0: [ 96. 129. 163. 157. 111. 212. 187. 145. 110. 134. 127. 116. 128. 165. 117.  67. 114. 156.  96. 186.  39. 133. 124.  93.  74.  88. 129. 113. 135. 100. 169. 185.]
1: [120.  98. 120.  54. 129.  97.  75. 144. 161. 101. 128. 104. 106.  94. 172. 164. 124.  86. 168. 108. 156. 112. 122. 137. 164. 180.  94.  98.  90. 156.  99.  81.]
2: [ 90. 146. 120. 111. 164. 110. 127.  84. 169.  65. 145. 218.  90.  76. 111. 123.  69. 177. 147. 156. 149. 162.  93. 135. 152.  95.  52. 121. 121.  78. 105. 158.]
3: [142. 134. 108. 137. 111. 133. 153. 125.  96. 161. 141. 134. 144. 149. 110. 105. 154. 104. 129. 122. 136. 138. 108. 103. 108. 168. 122. 141. 134. 140. 129. 126.]
4: [ 45. 130. 187.  98. 176. 146. 151. 117. 142.  63. 134. 198.  93.  53. 170. 117.   0. 210.  78. 250.  54. 125. 106. 109. 158.   0.  27.  17.  92.  61.  96. 175.]
5: [104. 119. 154. 163. 131. 112. 107.  81. 167.  88. 159. 203. 131.  65. 162. 191.  20. 208.  84. 223.  74. 114. 143. 137. 161.  35.  89.  84. 106.  56.  87. 149.]
6: [143. 153. 183. 169. 151. 180. 147. 131.  87. 125. 157. 117. 156. 162.  86. 140. 154. 171.  58. 134. 118. 138. 128. 158. 146.  82. 201. 115. 178. 107. 116. 151.]
7: [102. 145. 125. 153. 156. 135. 138. 128. 134. 108. 109. 125. 139. 119. 119. 161.  97. 143. 145.  97. 149. 162. 153. 158. 119. 102. 152. 143. 132. 134. 158. 130.]
8: [153.  93. 144. 146. 127.  77. 105. 134. 129. 126. 145.  87. 142. 120. 125. 135. 139. 127. 181. 108. 113.  89. 172. 146. 123. 162. 106. 139.  95. 119. 119.  97.]
9: [159. 147. 109. 145. 133. 143. 108. 125. 119. 137. 133. 114. 142. 160.  95. 100. 217. 122. 122.  83. 112. 138. 131. 123. 116. 138. 180. 175. 173. 167. 137. 131.]
10: [109. 139. 129.  71. 104. 171. 107. 132. 139. 165. 148. 149. 102. 181.  98. 104. 133.  90. 110. 143. 147. 168.  94.  68.  77. 205. 172. 144. 132. 142. 157. 147.]
11: [103. 133. 109. 113. 136. 134. 178. 147. 142. 106. 107. 100. 140. 154. 126. 128. 115.  87. 189.  57. 135. 146. 148. 157. 140. 177. 124. 180. 103. 167. 178. 136.]
12: [156. 113. 148. 125. 136. 122. 135. 153. 101. 140. 106.  85. 138. 133. 133. 133. 180. 102. 127.  96. 160. 109. 134. 141. 149. 154. 150.  97. 119. 144. 123.  79.]
13: [113. 127. 123. 208. 108. 175. 173. 103. 126. 138. 152. 173. 158. 137. 114. 144.  89. 179.  74. 190.  53. 170. 127. 150. 114.  69. 153. 119. 145.  70. 162. 183.]
14: [125. 155. 153. 178. 142. 106. 184.  90. 144. 141.  82. 152. 122.  97. 127. 159.  75. 188. 127. 175.  91. 122. 138. 181. 163.  57. 130. 115. 129.  80. 109. 162.]
15: [160. 130. 155. 119. 133. 135. 154. 119. 100. 126. 128. 114. 146. 119. 119. 136. 157. 134. 127. 136. 137. 127. 112. 148. 151. 104. 160. 141. 138. 114. 135. 142.]
16: [104. 123. 136.  68. 150. 105. 147. 124. 156.  92. 149. 116. 130. 105. 128. 118. 154. 127. 151.  80. 137. 111. 116. 146. 159. 131. 142. 161. 129. 124. 121. 131.]
17: [101. 145. 204.  40. 181.  82. 111. 147. 105. 151. 110. 112.  44.  74.  91. 110. 122. 106. 196. 153. 137. 131. 128.  75. 138. 150.  77. 103.  86. 153. 101.  73.]
18: [133. 102. 105. 102. 128. 108. 114. 120. 144. 128. 167. 132. 127.  99. 157. 159. 144. 110. 124. 132.  98. 123. 133. 132. 150. 137. 116. 109.  92. 135.  99. 110.]
19: [134. 136. 119. 178. 110. 178. 159. 122. 102. 149. 153. 143. 172. 160. 105. 108. 152. 143. 106. 143. 111. 179. 128. 136. 104. 130. 157. 152. 153. 114. 179. 157.]
20: [129. 141. 107. 233. 121. 157. 170. 121. 144.  98. 108. 181. 137. 121.  87. 152. 133. 175. 114. 175.  35. 120. 145. 196. 159.  62. 154. 154. 162.  77. 105. 205.]
21: [149. 135. 104. 154. 132. 151. 123. 138. 129. 134. 105. 129. 132. 157. 114. 127. 155.  91. 137. 100. 155. 147. 132. 134. 130. 153. 159. 160. 139. 153. 141. 127.]
22: [129. 119. 151. 159. 118. 183. 187. 121.  83. 137. 145.  91. 156. 161.  85.  76. 197. 121. 102. 123.  51. 167. 148. 132. 106. 143. 168. 125. 136. 137. 203. 155.]
23: [153. 129. 123. 132. 122. 123. 142. 140. 119. 128. 126. 132. 137. 140. 123. 135. 143. 101. 142.  96. 149. 139. 108. 132. 128. 146. 146. 146. 138. 141. 132. 132.]
24: [152. 129.  77. 224.  95. 234. 196. 168.  50. 165. 120. 113. 182. 183. 100. 116. 139. 100. 111. 106. 108. 200. 126. 129.  85. 111. 192. 164. 168. 144. 212. 179.]
25: [145. 147. 100. 207.  68. 188. 192. 140.  86. 182.  93. 145. 163. 187. 128.  98.  91. 116. 122. 166. 116. 182. 115.  90.  57. 114. 154. 177. 153. 120. 205. 195.]
26: [133. 126. 122.  97. 136. 105. 108. 136. 133. 129. 130. 130. 121. 111. 132. 142. 125. 115. 145. 117. 162. 125. 119. 139. 141. 159. 117. 122. 113. 135. 108.  97.]
27: [160. 135.  74. 109. 144. 106. 132. 134.  95. 148.  75.  59. 122. 147. 152. 100. 230.  77. 127.   5. 203. 125. 131. 141. 132. 188. 110. 119. 151. 202. 137.  72.]
28: [110. 141. 164. 150. 117. 189. 186. 144. 105. 135. 118. 120. 126. 163. 102.  69. 108. 146.  99. 195.  44. 120. 127.  87.  90.  95. 128. 113. 135. 100. 162. 177.]
29: [118. 137. 125. 202.  92. 199. 171. 136. 108. 134. 135. 187. 156. 143.  99. 143.  84. 156. 109. 191.  68. 174. 124. 133. 109.  73. 175. 141. 149.  83. 157. 201.]
30: [100. 152. 103. 124. 140.  87. 101. 142. 153. 134. 114. 106. 104. 114. 121. 159. 113. 139. 141. 110. 132.  95. 163. 133. 113. 131.  97. 121. 152. 140.  89.  88.]
31: [121. 118. 111. 221. 103. 157. 127.  91. 126. 123. 121. 168. 126. 134. 106. 119. 119. 174.  87. 153.  91. 181. 159. 155.  99. 101. 147. 130. 164. 103. 162. 163.]
32: [ 48. 134. 182. 102. 179. 137. 153. 110. 155.  66. 138. 199.  93.  54. 173. 126.   0. 224.  72. 253.  55. 114. 103. 112. 156.   0.  16.  27.  90.  50.  90. 180.]
33: [ 94. 143. 158. 104. 112.  76. 112.  81. 210. 137. 150. 143. 128. 114. 164. 189.   2. 184.  96. 217.  75.  65. 154. 114. 118.  88. 120.  94. 106.  91.  85. 128.]
34: [121. 138. 161.  82. 159.  98. 114. 128. 137. 117. 110. 114.  88.  93. 112. 125. 140. 121. 153. 128. 134. 105. 120. 131. 163. 131. 102. 126. 107. 137.  95. 114.]
35: [179. 125. 103. 108. 107. 136. 140. 149. 102. 163.  81.  88. 133. 168. 126.  95. 214.  47. 151.  69. 181. 129. 109. 111. 133. 194. 153. 191. 143. 192. 153.  98.]
36: [134. 123. 146. 101. 111.  82. 106. 114. 186. 131. 133. 104. 119. 111. 139. 147. 106. 152. 146. 148. 108.  80. 147. 122. 134. 101. 125. 132. 143. 113.  90. 117.]
37: [146. 128. 154. 131. 149. 109. 121. 110.  98. 119. 153. 150. 129. 106. 123. 114. 133. 166.  98. 155. 102.  90. 136. 118. 142.  76. 113. 120. 140. 124. 100. 144.]
38: [128. 115. 116. 173. 105. 134. 110.  81. 129. 124. 122. 177. 127. 109. 137. 137.  97. 163.  72. 181. 106. 156. 147. 126. 118.  94. 117. 101. 148.  99. 144. 130.]
39: [164. 113. 195. 142. 128.  82.  83. 127. 148. 134.  83. 153.  47.  52. 125. 180. 164. 144. 144. 193. 187. 125. 123. 164. 184.  73. 149.  81. 136.  85.  50.  67.]
40: [132.  90. 100. 194.  67. 146. 191.  85. 126. 146. 129. 122. 152. 139. 134. 107. 158. 158. 119. 127. 111. 169. 129. 169. 107. 131. 146. 133. 145.  75. 197. 148.]
41: [109. 106. 122. 118. 108. 144. 166. 138. 144. 107. 175. 144. 146. 110. 117. 132. 112. 128. 139. 157.  28. 128. 120. 120. 139.  90. 134. 143. 116.  94. 137. 167.]
42: [134. 116. 112. 135. 127. 115. 132. 121. 127. 122. 140. 138. 122. 116. 117. 126. 161. 103. 140. 133. 107. 127. 135. 126. 147. 142. 106. 142. 115. 140. 127. 114.]
43: [160. 126.  84. 152.  96. 157. 187.  98. 129. 154. 113. 165. 142. 162. 125. 128. 193. 111. 101. 144. 109. 146.  90. 160. 153. 149. 152. 170. 142. 116. 137. 187.]
44: [147. 152.  87. 157. 125. 135. 129. 139.  99. 160.  92. 114. 129. 190.  94.  79. 190.  75. 128.  81. 171. 171. 118. 108.  84. 176. 158. 184. 167. 182. 172. 138.]
45: [120. 100. 150.  83. 128.  93. 114.  98. 156. 114. 129. 134. 135.  68. 195. 173.  65. 140. 128. 174. 126. 110. 124. 140. 181.  99.  78. 103.  62. 103. 108.  95.]
46: [130. 138. 115. 175. 100. 180. 153. 122. 120. 152. 138. 169. 146. 163. 108. 121. 117. 135.  98. 163.  98. 142. 118. 133. 102. 112. 168. 138. 141. 107. 147. 168.]
47: [101. 140. 199. 127. 137.  78.  43.  82. 203.  77. 114. 135. 100. 118. 137. 177.  23. 213. 112. 177.  98.  67. 197. 141. 111.  81. 164. 101. 138. 106. 106. 108.]
48: [134. 131. 123. 157.  89. 147. 152. 126. 135. 138. 171. 168. 145. 134. 104. 150. 107. 138. 120. 171.  92. 152. 114. 129. 108.  98. 163. 150. 144. 100. 124. 165.]
49: [114. 100. 150. 117. 146.  71.  96.  97. 195.  62.  94. 166.  75.  44. 161. 132.  62. 176. 169. 182. 125.  89. 131. 159. 167.  55.  53. 113. 106.  75.  74. 113.]
50: [102. 141.  82. 107. 112. 152. 129. 122. 168. 106. 144. 159. 125. 155. 107.  87. 125. 106. 125. 136.  87. 146. 116.  94. 100. 115. 137. 178. 159. 134. 148. 191.]
51: [131. 148. 141. 105. 128. 110. 117. 139. 131. 128.  86. 117. 116. 151. 124. 116. 135. 125. 132. 108. 165. 114. 125. 116. 120. 155. 149. 159. 137. 151. 133. 120.]
52: [124.  88.  93. 179. 111. 174. 132. 135. 114.  83. 108.  98. 186. 109. 153. 108. 116. 102. 129. 102.  67. 166. 161. 128. 152.  73. 163. 160. 140. 159. 173. 146.]
53: [145. 166. 137.   0. 146.   8.  61. 140. 192. 155.  69.  61.  98. 146. 181. 163. 142.  61. 191.  67. 227.  13. 137. 112. 119. 246. 101. 138.  92. 196.  74.  43.]
54: [135. 110. 148. 115. 107. 135. 158. 137. 133. 137.  99.  64. 159. 134. 146. 162. 146.  88. 146.  97. 127. 154. 151. 146. 138. 150. 200. 138. 114. 168. 192. 105.]
55: [133. 120. 120. 148. 112. 108.  88.  86. 139. 118. 108. 139. 107. 115. 140. 132. 116. 143. 112. 141. 147. 139. 150. 123. 121. 126. 101. 117. 130. 135. 120. 109.]
56: [162. 131. 114. 135. 135. 121. 151. 128.  96. 149. 103. 103. 131. 154. 110.  96. 203. 111. 139.  97. 171. 128. 122. 124. 123. 167. 130. 160. 129. 145. 142. 137.]
57: [114. 140. 107. 170. 128. 144. 149. 126. 117. 128. 144. 166. 153. 130. 121. 145.  96. 145. 101. 157. 104. 144. 135. 137. 134.  96. 122. 123. 131. 108. 134. 153.]
58: [121. 131. 138. 143. 121. 118. 113. 110. 153. 124. 114. 138. 116. 104. 155. 137. 102. 163. 109. 167. 119. 136. 148. 142. 135.  87. 130. 109. 141. 115. 132. 125.]
59: [134. 108. 119.  91. 107.  81.  94. 111. 159. 124. 127. 141. 119. 104. 154. 154. 105. 130. 135. 145. 150. 101. 112. 129. 139. 136.  97. 120.  99. 108.  88.  95.]
60: [114. 116. 139.  57. 125.  70. 147.  94. 185. 112. 183.  93. 153. 105. 191. 149.  82. 167. 131.  93. 148.  79. 108. 147. 134.  90. 117. 106. 118. 105. 115. 117.]
61: [102. 144. 126. 117. 155. 138. 142. 143. 127. 135. 125. 140. 105. 133. 112. 126. 127.  99. 172.  91. 172. 182. 123. 121. 134. 171. 127. 140. 111. 152. 153. 132.]
62: [125. 132. 124.  79. 147.  67.  85. 160. 116. 129. 111.  97. 115.  90. 149. 140. 136.  94. 173.  94. 179. 108. 130. 116. 147. 127. 116. 121. 114. 172.  83.  70.]
63: [152. 152. 160. 134. 147. 114. 136.  87. 117. 148. 134. 155. 128. 133. 125. 138. 123. 156. 102. 160. 119. 106. 137. 133. 143. 141. 128. 131. 101. 105. 126. 132.]
64: [119. 193. 143. 129. 157. 156. 158. 125. 108. 132. 134. 140. 172. 171.  86. 123. 122. 140.  98. 112.  92. 139. 131.  99. 119. 109. 199. 189. 165. 173. 156. 188.]
65: [162. 133. 109. 163. 103. 165. 220. 112. 113. 154. 110. 157. 159. 161. 112. 122. 181. 101. 117. 137.  96. 151.  89. 171. 154. 129. 161. 176. 135. 104. 152. 197.]
66: [151. 121. 131.  72. 161. 120. 116. 152.  92. 118. 105.  77. 142. 181. 128.  54. 193.  78. 147.  39. 203.  88. 109. 101. 104. 237.  98. 160.  98. 160. 139. 118.]
67: [120.  80. 121. 141. 122. 128. 101. 145. 142.  54. 156. 130. 134.  84. 161. 136. 101. 139. 125. 148.  85. 121. 138. 138. 169.  53.  90.  83. 114. 103.  90. 123.]
68: [148. 152.  86. 211.  61. 207. 199. 134.  81. 182. 109. 157. 173. 192. 103.  87.  82. 121. 119. 169. 105. 181. 114.  97.  55. 114. 157. 181. 154. 112. 208. 206.]
69: [125. 134. 105. 130. 134. 120. 117. 127. 139. 114. 128. 133. 137. 126. 128. 142. 127. 119. 141.  92. 130. 132. 143. 136. 139. 150. 112. 145. 118. 134. 115. 127.]
70: [131. 108. 175.  96. 111.  91. 158. 103. 167. 151. 149.  94. 158.  92. 159. 213.  67. 125. 150. 164.  84. 115. 144. 153. 155. 132. 141. 112.  80. 118. 134.  86.]
71: [154. 139. 112. 138. 121. 129. 162. 133.  97. 176. 115. 109. 131. 164. 107.  91. 203. 110. 143.  81. 173. 131. 121. 128. 116. 178. 142. 164. 142. 146. 152. 120.]
72: [105.  96. 194.  70. 162. 119.  66. 132. 120. 103. 123. 124. 105.  87. 171. 157.  91. 134. 101. 182. 121. 114. 131.  96. 173. 107.  96.  58.  73. 147.  87.  69.]
73: [154. 108. 150.  79. 127. 126. 104. 119. 109. 124. 118. 145. 115. 118. 144. 123. 154. 107. 153. 115. 204. 157.  82. 114. 157. 150. 124. 129. 110. 145. 122.  85.]
74: [129. 102. 154.  37. 145.  94. 128. 146. 140. 102. 125.  97. 107. 110. 148. 123. 161.  80. 178.  73. 187. 104. 100. 133. 172. 190.  92. 137.  83. 131. 121.  85.]
75: [ 80. 126.  60.  71. 102. 169.  74. 154. 162. 108. 139. 111. 102. 123. 173. 157. 112.  92.  92.  63. 225. 185.  90. 111.  97. 142. 166.  88. 195. 173. 149.  89.]
76: [131. 124.  89. 217.  98. 235. 195. 173.  78. 150. 123. 109. 181. 180. 106. 108. 124. 102. 110. 107. 109. 204. 136. 120.  95. 111. 191. 160. 159. 155. 207. 171.]
77: [103. 140. 117. 122. 141. 177. 172. 142. 113. 101. 119. 128. 157. 141. 150. 108.  96. 131.  95. 134.  75. 134. 115. 121. 128.  99. 132. 125. 126. 137. 155. 177.]
78: [114. 136. 132.  96. 146.  92.  83. 111. 162. 116. 132. 133. 123. 106. 144. 158. 106. 120. 120. 136. 117.  93. 133. 127. 134. 128. 132. 128. 125. 144. 107. 115.]

[120. 111. 146. 151.  94. 115.  71.  74. 132. 139. 163. 134.  93. 117. 100.  91. 162. 170. 121. 151. 126. 181. 164.  93.  88. 145. 126.  91. 154. 114. 173.  84.] 55 38 58 42 31
[177. 144. 164. 188. 130. 135. 152. 144. 113. 155. 102. 144.  79. 120.  69. 159. 184. 128. 148. 175. 149. 121. 116. 185. 156. 111. 186. 124. 157.  90.  77. 122.] 15 39 63 23 6
[130. 136. 145. 133. 122. 103. 118.  93. 145. 121. 114. 136. 128. 106. 141. 133. 106. 164. 103. 150. 140. 128. 132. 129. 134.  89. 140. 107. 147. 109. 128. 119.] 58 55 38 63 37
[126. 124.  98. 139. 126.  91.  93.  96. 134. 129. 102. 144. 113. 117. 144. 121. 105. 144. 122. 132. 147. 132. 147. 111. 123. 123.  95. 101. 126. 131. 132. 110.] 55 58 69 26 59
[137.  96. 139.   1.  94.  59.   0. 154. 197. 134. 125. 108.  83. 145. 164. 161. 103.  68. 184. 110. 254.  41. 100.  88.  92. 240. 114. 115.  90. 154.  69.  56.] 53 1 74 62 59
[100. 145. 150.  76. 140. 134. 153. 129. 164. 106. 135. 130. 100. 130.  94. 129. 131. 130. 143. 122.  99. 127. 111. 140. 142. 131. 172. 153. 146. 132. 124. 148.] 16 15 51 23 69
[106.  96. 159.  86. 130. 106.  94. 129. 166.  72. 116. 152.  96.  72. 187. 122.  35. 185. 115. 195. 109.  62. 122. 110. 137.  32.  40.  57. 116.  79.  80. 128.] 49 67 45 5 4
[120. 133. 109. 166. 136. 137. 149. 118. 124. 136. 148. 151. 151. 122. 135. 145.  84. 148. 106. 156.  85. 152. 141. 140. 141. 105. 122. 119. 120. 118. 136. 154.] 57 58 48 38 77
[114. 126. 150.  76. 153.  92. 111. 135. 136. 113. 121. 124.  87.  93. 122. 131. 151. 115. 151. 115. 154. 109. 125. 126. 161. 137.  83. 112. 107. 129.  82.  89.] 34 26 62 59 1
[155. 121. 135.  59. 136. 125. 127. 159. 112. 131. 100.  83. 135. 191. 133.  64. 184.  88. 142.  58. 198.  86.  98. 106.  96. 218. 100. 162. 105. 165. 146. 120.] 66 35 56 71 51
[116. 126. 148. 108. 154. 109. 106. 118. 141. 109. 149. 133. 135. 108. 150. 145.  92. 166. 129. 125. 133. 108. 128. 122. 147. 109.  95. 124. 117. 120. 105. 131.] 78 59 58 36 37
[167. 128. 149. 134. 168. 137. 130. 140.  57. 147. 132. 112. 145. 156. 163. 128. 186. 138.  80.  83. 196.  97. 115. 142. 142. 182.  96.  71.  92. 119. 101. 108.] 12 56 26 73 23
[128. 182. 134. 131. 160. 169. 143. 138.  95. 127. 140. 154. 180. 168.  89. 120. 122. 126. 101. 110. 102. 136. 119. 100. 116. 112. 190. 204. 152. 167. 163. 190.] 64 19 46 77 50
[152. 116. 153. 159. 126. 172. 164. 141.  86. 135. 102. 105. 163. 154. 147. 114. 143. 126.  99. 135. 130. 130. 129. 137. 150.  97. 146. 100. 126. 132. 145. 139.] 15 77 23 12 57
[158.  88. 151. 131.  75. 158.   6. 100. 167.  93. 103. 147. 111. 167. 139. 122. 145. 144.  59. 197. 117.  70. 137.  98.  93. 145. 164. 128. 157. 119. 105. 115.] 55 78 58 38 36
[138. 107. 133. 145. 124. 137. 135. 102. 114. 129. 139. 134. 136. 120. 125. 117. 163. 127. 129. 127. 112. 134. 138. 123. 148. 129. 114. 147. 126. 129. 142. 134.] 42 69 15 23 3
[131. 133. 107. 160. 138. 146. 152. 116. 102. 132. 137. 164. 140. 136. 121. 112. 112. 137. 113. 140. 121. 132. 117. 134. 125. 105.  84. 137. 137. 107. 117. 164.] 57 46 37 63 48
[152. 120. 188. 143. 150.  95.  86. 135. 134. 129. 102. 157.  48.  77. 108. 180. 173. 141. 150. 167. 177. 126. 126. 167. 168.  94. 160.  95. 144.  94.  46.  77.] 39 34 26 59 58
[111. 133. 125. 117. 128. 129. 110. 131. 153. 111. 134. 135. 118. 115. 127. 155. 105. 124. 123. 132. 101. 113. 138. 117. 128. 109. 136. 131. 140. 136. 113. 140.] 78 69 58 36 42
[145. 130.  89. 132. 130. 161. 128. 139.  59. 163.  99. 114. 103. 165.  89.  65. 240.  61. 137.  67. 223. 221. 101.  90. 102. 184. 148. 166. 172. 201. 179. 107.] 44 35 71 56 27
[158. 107. 156. 105. 147. 118. 116. 147. 108. 141. 112.  74. 137. 141. 124. 132. 197. 102. 143.  94. 160. 120. 137. 140. 143. 196. 145. 122.  94. 166. 132.  71.] 12 56 26 51 23
[110. 138. 110. 177. 120. 159. 165. 127. 118. 125. 168. 166. 153. 130. 127. 140.  80. 144.  99. 155.  96. 164. 137. 132. 131.  89. 130. 122. 135.  98. 152. 180.] 57 48 46 13 29
[161. 119. 146. 131. 175. 135. 126. 142.  57. 138. 127. 125. 165. 150. 169. 125. 164. 139.  65. 103. 189.  93. 122. 147. 145. 149. 103.  69.  97. 121. 119. 109.] 12 26 63 15 23
[ 99. 138. 155.  91. 149.  93. 117. 129. 152. 103. 116. 135.  87.  90. 120. 133. 135. 123. 145. 141. 124. 120. 120. 133. 160. 129.  91. 116. 102. 128.  92. 111.] 34 26 78 59 42
[117. 133. 111. 186. 106. 200. 180. 143. 103. 140. 141. 134. 156. 160.  91. 109. 158. 124. 114. 138.  59. 186. 131. 132. 105. 113. 183. 157. 143. 121. 194. 174.] 19 22 46 76 24
[128. 136. 125. 210. 109. 165. 146. 108.  70. 181. 161. 136. 115. 148.  62.  65. 203. 150. 132. 145. 134. 229. 140.  98.  75. 132. 165. 121. 172. 121. 211. 128.] 19 22 40 31 3
[151. 160. 163. 187. 140. 111. 112. 104. 138. 103.  99. 191. 148. 106. 149. 159.  17. 196.  74. 229.  80.  80. 135. 117. 167.  13. 104. 126. 126.  87.  91. 176.] 5 14 33 38 58
[122. 153. 153. 156. 133.  86. 175.  93. 161. 122.  90. 154. 123.  95. 137. 165.  89. 184. 139. 169. 104. 102. 140. 187. 168.  65. 118. 107. 118.  70.  96. 145.] 14 58 63 57 36
[155. 134. 112. 123.  99. 153. 162. 137.  83. 179.  87. 128. 159. 162. 152. 118. 133.  83.  99. 153. 142. 136.  88.  92. 111. 135. 155. 151. 140. 155. 154. 141.] 3 23 21 56 51
[118. 133. 167.  98. 126.  91. 167.  86. 168. 117. 197. 120. 180. 113. 186. 148.  66. 217.  83. 127. 148.  77. 106. 156. 117.  83. 123.  88. 127.  65. 136. 151.] 60 58 36 37 63
[101. 116. 146.  63. 135. 110. 135. 159. 145. 116.  89. 118.  72. 104. 136.  79.  92. 107. 183. 153. 143.  81.  91.  99. 111. 123.  60. 108.  95. 117. 116. 112.] 34 17 59 26 62
[128. 141. 121. 157. 108. 150. 165. 121. 119. 169. 128. 124. 127. 155. 104. 107. 143. 120. 115. 128. 140. 156. 116. 138.  93. 137. 176. 145. 166. 132. 176. 140.] 19 3 46 21 23
[104.  91. 125. 180. 146. 147.  33. 114. 187.  35. 122. 216. 101. 109. 140. 148.  56. 178.  84. 216.  77. 106. 147. 140. 145. 105.  55.  77.  91.  62.  59. 158.] 5 67 49 2 38
[132. 121. 101. 107. 104.  93. 107. 109. 159. 136. 145. 139. 121. 105. 158. 151. 115. 128. 146. 144. 126. 114. 123. 138. 131. 128.  98. 113. 109. 107.  98. 114.] 59 18 26 78 36
[116. 145. 105. 151. 113. 139. 150. 100. 138. 134. 145. 154. 136. 124. 131. 136. 109. 144.  94. 152.  90. 140. 132. 133. 122.  95. 152. 122. 146. 117. 121. 139.] 57 48 58 46 38
[155.  93. 143. 141. 135.  62.  86. 134. 142. 128. 148.  78. 148. 117. 123. 134. 133. 134. 177.  98. 112.  82. 175. 143. 120. 170. 104. 142.  92. 127. 119.  92.] 8 69 26 42 30
[132. 141. 132. 121. 136. 131.  84. 144. 134. 127. 111. 124.  99. 117. 124. 138. 119. 113. 152. 134. 149. 121. 139. 109. 137. 143. 102. 125. 111. 149. 107.  99.] 26 69 34 55 42
[141. 110. 112.  99. 124. 126. 113. 128. 128. 130. 157. 134. 144. 118. 148. 155. 153. 103. 129. 128. 115. 117. 127. 142. 151. 140. 106. 111. 114. 145. 103. 104.] 18 42 26 69 78
[131. 141. 102. 134. 109. 139. 123. 123. 115. 145. 158. 144. 147. 145. 112. 127. 125. 112. 112. 139. 107. 127. 122.  95. 115. 127. 135. 151. 148. 131. 123. 138.] 3 42 23 48 57
[101. 139. 148. 194. 116. 166. 169.  94. 138. 112. 164. 189. 142. 123. 115. 146.  68. 199.  86. 216.  43. 157. 134. 153. 125.  55. 147. 112. 133.  54. 137. 188.] 13 29 57 20 48
[119. 123.  45. 137.  89. 156.  67. 101. 145.  87. 104. 150.  88. 112. 136.  95. 158. 133.  93.  82. 224. 197. 104. 114. 101.  91. 143. 121. 236. 143. 153. 117.] 75 55 21 23 51
[148. 110. 143. 124. 132.  77. 115. 135. 142. 135. 135.  90. 145. 110. 120. 138. 145. 124. 192. 102. 121.  96. 159. 144. 128. 151.  97. 136.  81. 118. 111.  81.] 8 26 69 42 34
[120. 157. 101. 134. 123. 139. 142. 138. 132. 158. 113. 110. 128. 163. 111. 123. 163.  92. 139.  94. 118. 140. 147. 126. 101. 170. 159. 172. 151. 166. 157. 133.] 21 23 71 9 3
[146. 153. 199. 185. 153. 174. 147. 125. 102. 130. 151. 148. 149. 151.  87. 144. 155. 186.  68. 148. 120. 123. 122. 146. 132.  90. 212. 121. 168. 106. 119. 168.] 6 46 15 19 48
[ 67. 158. 108. 102. 158. 115. 111. 105. 145.  86. 144. 221.  82.  72. 113. 119.  79. 167. 144. 151. 142. 171.  92. 117. 149.  83.  48. 122. 121.  90. 100. 150.] 2 49 58 57 55
[ 88. 155.  65. 112. 129.  68.  88.  88. 182. 136. 145.  99. 115. 130. 148. 119. 143. 147. 101. 108.  76.  91. 169. 118.  98. 151.  86. 104. 150. 161. 111. 104.] 30 78 55 36 69
[133. 139. 110. 155. 126. 129. 126. 119. 116. 128. 139. 162. 135. 128. 130. 126. 104. 144. 121. 139. 121. 127. 127. 129. 136.  98.  97. 127. 132. 108. 118. 158.] 57 58 37 69 63
[146. 138.  96. 113. 109. 123. 137. 130. 121. 184. 145. 135. 132. 139. 109. 119. 159.  97. 148. 129. 148. 130. 110. 102. 100. 150. 127. 149. 133. 140. 140. 127.] 3 23 56 42 71
[163.  94. 124. 140. 120.  93. 125. 127. 139. 135. 144.  85. 145. 123. 128. 139. 144. 115. 177. 102. 110. 102. 169. 147. 125. 162. 105. 145.  71. 118. 126.  95.] 8 42 69 26 18
[ 85. 162. 105. 130. 173. 119. 155. 175. 106. 145. 125.  98. 120. 131. 117. 155.  98. 105. 182.  50. 180. 178. 149. 151. 122. 166. 115. 110. 103. 163. 167.  96.] 61 11 7 69 26
[107. 139. 112. 132. 141. 126. 179. 144. 146. 107. 108. 103. 139. 151. 114. 115. 104.  99. 179.  73. 112. 138. 143. 144. 126. 177. 132. 184.  96. 145. 181. 142.] 11 61 69 23 21
[111. 129. 193. 138. 138. 181. 148. 146. 102. 127. 109. 107. 102. 133. 122. 105.  99. 154.  77. 205.  58. 115. 146.  99. 120. 106. 116.  71. 107. 112. 122. 152.] 28 0 77 37 58
[155. 133. 159. 121. 139. 127. 172. 132. 100. 144. 135. 117. 139. 146. 114. 132. 157. 135. 122. 111. 134. 115. 110. 141. 159. 108. 148. 154. 124. 117. 125. 138.] 15 23 63 42 3
[ 84. 125. 169.  63. 178.  63.  73. 119. 177.  60. 117. 148.  75.  60. 153. 160.  57. 143. 176. 150. 142.  97. 134. 136. 171. 103.  52.  81.  80. 112.  56.  95.] 49 45 72 59 34
[117. 140. 123. 106. 153. 149. 151. 146. 114. 124. 122. 129. 106. 140. 115. 115. 141.  90. 152.  76. 176. 184. 116. 127. 137. 185. 150. 139. 126. 154. 168. 116.] 61 23 21 11 51
[108. 151. 144.  16. 193.  63. 101. 143. 159.  85. 106.  97.  86. 121. 118. 124. 183.  84. 192.  53. 183.  79. 115. 140. 177. 190. 110. 156.  97. 182.  87.  92.] 74 62 1 34 16
[110. 109. 144. 155.  47. 173. 101. 145. 179. 159. 200. 179. 139. 167. 101. 172.  29. 154. 120. 230. 107. 126. 105.  93.  38. 144. 183. 132. 138.  56. 126. 176.] 48 46 29 13 57
[125. 133. 139.  73. 161. 111. 134. 180.  91. 144.  93.  43. 104. 146. 114.  41. 201.  85. 177.  29. 175.  99. 116.  91.  97. 172.  88. 140. 136. 185. 134.  97.] 66 27 35 56 71
